In the rows, 128 means zero.
One turn moves each row of this set onto another row. After a few examples, where does it send each row asked below?
K208: [117 173 128 117 151 108 114 146 145 143 143  99 118 142 123  97 133 191
 124 132 132 107 132]
K206: [114 140 112 121 145 129 153 132 131 110 113 132 113 144 152 139 123 170
 108 145  96 115 121]
K756: [124 139 120 126 148 136 151 146 132 110 121 130 116 149 160 138 123 169
 132 136  77 117 139]
K133: [124 100 114 129 148 130 144 137 114 106 138 138 140 169 135 121 122 153
 129 124  78 100 111]
K591: [117 172 121 127 169 112 106 156 132 141 151 113  92 141 107 113  95 171
 124 118 115 106 107]
K387: [117 143 119 128 144 136 142 143 130 123 110 126 134 148 158 140 108 154
 128 140  86 115 129]
K251: [123 139 114 140 176 126 119 137 127 135 147 116 100 158  91  74 119 155
 139 108 139  93 118]
K710: [113 128 109 121 147 137 136 140 114 110 125 132 120 159 159 140 127 157
 116 134  76 106 125]
K436: [124 107 117 120 141 132 144 139 129 109 143 127 151 164 144 116 131 181
 140 140  80 104 127]
K139: [116 105 100 125 154 141 140 141 113  99 133 140 132 173 138 113 133 149
 131 122  79  94 130]
K820: [118 109  99 131 158 132 158 131 121  94 119 148 120 165 121 111 124 143
 118 121 100 100 117]
K65: [105 163 117 118 171 116 111 146 116 145 138 102  89 141  99  97 109 161
 126 115 129 115 118]
K978: [110 166 115 113 169 115  97 137 127 130 139 108  97 158 100 116 111 158
 131 105 129 106  98]
K570: [120 161 123 128 164 126 116 138 145 144 149  99 106 143 113  83 126 191
 143 132 139 103 133]
K835: [118 118 103 117 147 136 158 134 145  98 129 131 139 156 134 100 139 189
 136 144 103 105 143]
K851: [121 122 111 124 146 143 147 145 143 112 124 125 158 159 142 104 122 171
 153 139  92 106 149]
K920: [127 116 111 127 153 141 155 148 138  99 131 134 134 162 140 106 133 173
 153 130  82 107 151]
K522: [105 161 116 111 168 119 112 148 128 144 145  95 102 141  99  84 118 182
 139 123 132 114 133]
K571: [119 167 125 137 169 121 114 136 125 148 137 108  83 141 115 109 110 159
 119 120 133 106 109]
K831: [119 162 117 120 167 118 109 158 147 135 162 109 112 145 100  87 109 195
 146 124 121 101 128]
K911: [121 114 107 137 156 139 147 142 120 108 115 141 140 166 130 114 109 129
 137 118  89 101 125]
K872: [115 120 106 115 145 142 139 143 129 106 136 126 139 163 154 117 140 181
 136 141  80 102 144]
K497: [110 170 117 104 163 118  97 139 143 132 146  98 111 154 106 105 122 188
 145 120 132 108 115]
K794: [122 137 114 129 165 111 120 145 133 125 149 118 125 165  90  67 134 161
 135 105 135  90 128]
K21: [122 120 122 123 140 128 141 137 119 116 133 128 134 156 154 140 120 168
 121 139  76 110 112]
K514: [127 117 110 136 158 137 154 145 120  99 121 144 115 164 138 123 119 140
 134 115  78 106 130]
K909: [113 149 109 111 172 119 101 138 134 122 149 110 114 167  86  89 121 167
 150 103 134  98 111]
K698: [120 147 111 131 177 116 110 156 130 129 158 123 103 156  84  86 101 161
 138 104 120  94 112]
K173: [118 163 124 133 162 103 114 143 118 138 133 118  96 151 109 110 117 142
 104 107 128 102 104]
K74: [107 148 110 118 175 119 114 147 118 137 145 105 100 150  85  76 115 161
 139 109 133 107 125]

K497 moves to K909
K173 moves to K208
K911 moves to K387
And these:
K21 moves to K436
K251 moves to K571
K206 moves to K835
K522 moves to K74
K756 moves to K920
K698 moves to K591
K872 moves to K139

One turn moves each row of this set onto another row. After a few examples, where does it send each row asked below?
K790: [145 151  97 150 137 138 125 142 142 113 152 123 119]
K302: [151 138 110 127 143 139 128 153 128 134 165 125 101]
K293: [146 139 109 122 140 140 119 155 125 132 151 118  98]
K740: [154 124  95 117 143 152 132 159 145 146 147 146 109]
K663: [152  92 125 148 119 137 119 155 141 137 132 109 155]
K89: [171  96 125 141 141 151 156 138 130 141 150 142 161]
K48: [142 140  89 154 128 140 120 141 143 120 151 116 120]
K209: [158 104 134 154 114 154 119 135 136 143 133 120 159]
K607: [140 110 138 119 137 121 126 132 142 114 117  99 131]
K99: [163  84 118 125 130 130 140 103 139 134 136 140 142]
K180: [134 122 148 143 143 151 131 139 124 145 130 108 157]
K294: [156 100 137 132 139 119 125 118 146 133 119 101 117]
K625: [158 112 138 143 142 166 147 129 128 148 136 138 163]
K160: [139 106 136 118 163 132 148 104 125 126 133 128 137]
K502: [133 116 144 138 164 144 143 150 122 131 136 111 153]
K52: [145 151  89 131 140 136 148 141 142 144 150 134 124]
K564: [157 107 142 121 166 132 152 112 139 137 122 120 120]
K191: [163 100 129 137 153 147 144 128 110 145 141 145 161]
K719: [178  91 119 122 115 128 139 120 149 126 131 131 138]
K363: [132 149  90 135 149 143 146 142 137 140 148 124 122]
K679: [155 130  97 112 152 157 136 150 135 139 144 147 106]
K260: [161  87 121 146 123 136 112 140 125 143 128 125 159]
K323: [158 116 138 113 160 136 162 115 132 120 136 132 136]
K453: [149 136  82 139 136 150 130 147 159 124 134 143 127]
K105: [150 130  78 145 138 157 139 139 151 128 142 145 127]
K174: [134 110 141 138 158 137 121 141 110 135 126 113 153]
K59: [166 120  96 132 130 154 111 150 141 120 146 139 103]
K106: [180  90 128 132 138 133 142 109 150 133 126 131 123]
K637: [135  94 128 126 134 119 118 115 140 123 121 107 134]
K249: [155 123 103 137 141 154 110 158 146 115 149 136 103]

K679 moves to K363
K209 moves to K106
K719 moves to K89
And these:
K790 moves to K249
K174 moves to K637

One turn moves each row of this set onto another row. After a few examples, where does it send each row asked below?
K658: [128 145 140 138 146 134 148 138 109  95 134 124 137]
K755: [128 111 102 144 132 115 116 148 156 125 154 123 132]
K359: [132 125 132 137 124 122 129 149  88 148 124 148 129]
K839: [151 123 143 124 142 115 120 125 159 112 134 105 138]
K366: [142 123 147 142 142 106 113 127 116 144 160 109 116]
K242: [156 121 139 153 116  99 109 145 146 123 132 128 115]
K149: [133 124 133 123 119 121 100 104 136 133 126 157 139]
K358: [141 116 133 137 108 119 147 148 138 136  99 123 131]
K696: [132 143 148 118 145 127 116 105 145 109 136 114 142]
K657: [110 137 138 101 128 140 126 123 151 117 123 131 118]
K966: [125 123 124 140 147 133 139 133 148  89 139 136 122]
K764: [116 128 110 117 108 125 127 165 147 133 132 124 124]
K998: [129 127 125 142 120 129 131 136 100 119 125 168 134]
K605: [140 112 134 108 110 119 112 124 141 149 117 142 133]
K12: [117 131 110 157 152 116 110 139 128 146 145 106 143]
K683: [118 130 121 168 155 126 117 126 114 118 132 151 128]
K580: [104 147 118 130 128 126 121 155 120 154 124 107 135]
K452: [103 145 135 130 136 132 105 116 115 146 117 146 124]
K929: [143 135 141 153 156 118 136 150 106 110 140 111 134]
K519: [128 118 141 126 133 126 151 130 108 156 128 104 131]

K359 moves to K605
K755 moves to K12
And these:
K998 moves to K149
K358 moves to K242
K657 moves to K966

